Here are some points:
array([-56, -20, -18,  11,  21, -41, -32,  92])
array([ 62,   6,  -6,  34,  53, -13, -53,  37])
array([-12,  18,  25, -67,  38,  22,  45,  58])
array([-46, -17, -13, -32,   7, -24, -22,  67])
array([-66, -35, -15,  35,  -1,  20,  46,  33])
array([-74, -14, -17,  33, -59,  16,  48,  14])
array([-101,   -1,    1,   27,   -4,   14,   43,  -22])
array([ 53, -33, -35,  36,  32, -13, -36,  25])
array([-17,  17, -16,  54,   5, -12,  43, -52])
array([-34,   7,   3, -34,  34, -51, -47,  30])
array([ 21,  19,   2,  -3, -16, -11,  16, -36])
array([ 23,  27,   9, -43,  19,  10,  24,  34])
array([ 21,  30,   4, -24,  51,  16,  35,  41])
array([ 54,  45,  10, -20, -17,  17,  -5, -41])
array([ -7,  10,  44, -30,  29,  15,  18,  36])
array([ 45,   6, -35,  34,  63, -31, -39,  10])
array([ 10,  45,  44, -23,  39,  34,  25,  35])
array([ -3, -13,  24,   3, -37,  23,  63, -38])
array([-14, -27, -24,   6,  16, -11,  10,  14])
array([ 32, -27, -48,  80,  71,  19, -10,  19])
array([-27, -13,  -3,   1,  36, -16, -16,  46])
array([-58, -35,   3,  64, -27,  27,  26, -11])
array([ 44,  22, -14,   7, -23,  32,  17, -47])
array([104,  40,  10, -14, -48,  43, -39, -83])
array([-27, -19,   0,  13,  96, -10, -57,  37])
array([ 10,   9, -32,  -8, -69,  -9,  18, -27])
array([ 10, -12, -22,   9,  41,   9, -19,  47])
array([-58, -30, -16,  44, -39,  -6,  46,  25])
array([ 28,  37,  -4,  21, -32,  31,   5, -73])
Here are 12 more points, each followed by its number:
array([ 22,   0, -28, -14, -25,   0,  31, -26]) 0
array([-59, -28,   3, -38, -36, -21,  26,  41]) 1
array([ -1,  22,   2,  -7, -20,  33,  13, -38]) 2
array([ 47,  -9, -26,  41,  95, -27, -44,  15]) 3
array([-34, -32, -27,  -2,  25, -37, -17,  57]) 4
array([ 4, 44, -6, -5, 16,  4, 48, 72]) 5
array([ -5,  30,  14, -46,  -1, -19,  32,   2]) 6
array([ -3, -10, -22,   6,  14, -14,  29,  14]) 7
array([  7,  -1,  13,  27, -18,  39,  49, -53]) 8
array([-44,  -4,  -3,  14, -37, -30,  -3,  38]) 9
array([  76,   24,   -9,   24,  -23,  -15,  -43, -112]) 10
array([ 91,  27, -13,  23, -39,  14, -22, -91]) 11
Which two of these numbered points are nearest to each point below by angle, seen from the average point of the first points? Their numbers follow each, nearest first.
array([-66, -41,  -7,  39, -40,  -8,  31,  35]) > 9 1
array([ -8,  45,  12, -20,   1,  -7,  -1,  11]) > 6 5
array([-44, -20,  11, -41, -30,   0,  16,  26]) > 1 9
array([-48, -51,  21, -51,  -9,  -4, -23,  -2]) > 1 4
array([ -7,  13,   0, -52, -16,  -8,  32,  19]) > 6 1
array([ 103,   45,  -13,   -9,  -53,   26,  -36, -103]) > 11 10
array([-2, -4, -9, 17, 10,  1, 28,  0]) > 7 8
Now 12 new points, numbered from 0 again:
array([-16, -12, -24, -19,   7, -15, -12,  34]) 0
array([-56, -15,  28,  18, -23,  -4,   0,  19]) 1
array([ 44,   7,  -9,  38,  84,  17, -52,  33]) 2
array([ 28,  35, -11, -18,   3,   2,  -8, -18]) 3
array([ 35,  20, -33, -17,   7,  -5, -27,   7]) 4
array([ 90,   6, -29,  17, -13,   8, -28, -88]) 5
array([-20,   1, -31, -25, -36,  40,  31, -21]) 6
array([-24, -19,   4,   6,  66, -40, -29,   3]) 7
array([-13,  37,  13, -43,  12,  16,  31,  68]) 8
array([ 23, -19, -33,  17,  47,  10,  -6,  27]) 9
array([ 80,  20,  10, -12, -47,  27,   2, -79]) 10
array([-29, -41,  15,  48, -12,  21,  37,  20]) 11
The same question for these:
array([ 13,  15,  23, -28, -36,  14,   4, -57]) > 10 3
array([  9,  -4, -13,   6,  13,   6, -11,   8]) > 4 9
array([ 32,  14,  18, -19,   9,   2,   4, -11]) > 3 10
array([ 11,   7,  25, -27,  33,   8,  38,  63]) > 8 0
array([ -9,  -4, -29, -21,  -3, -18,   5,  47]) > 0 8
array([-19, -18, -12,  14,   4,  12,   1,  14]) > 11 1
array([ 89,  25,   3,  32, -10,  -5, -13, -79]) > 5 10
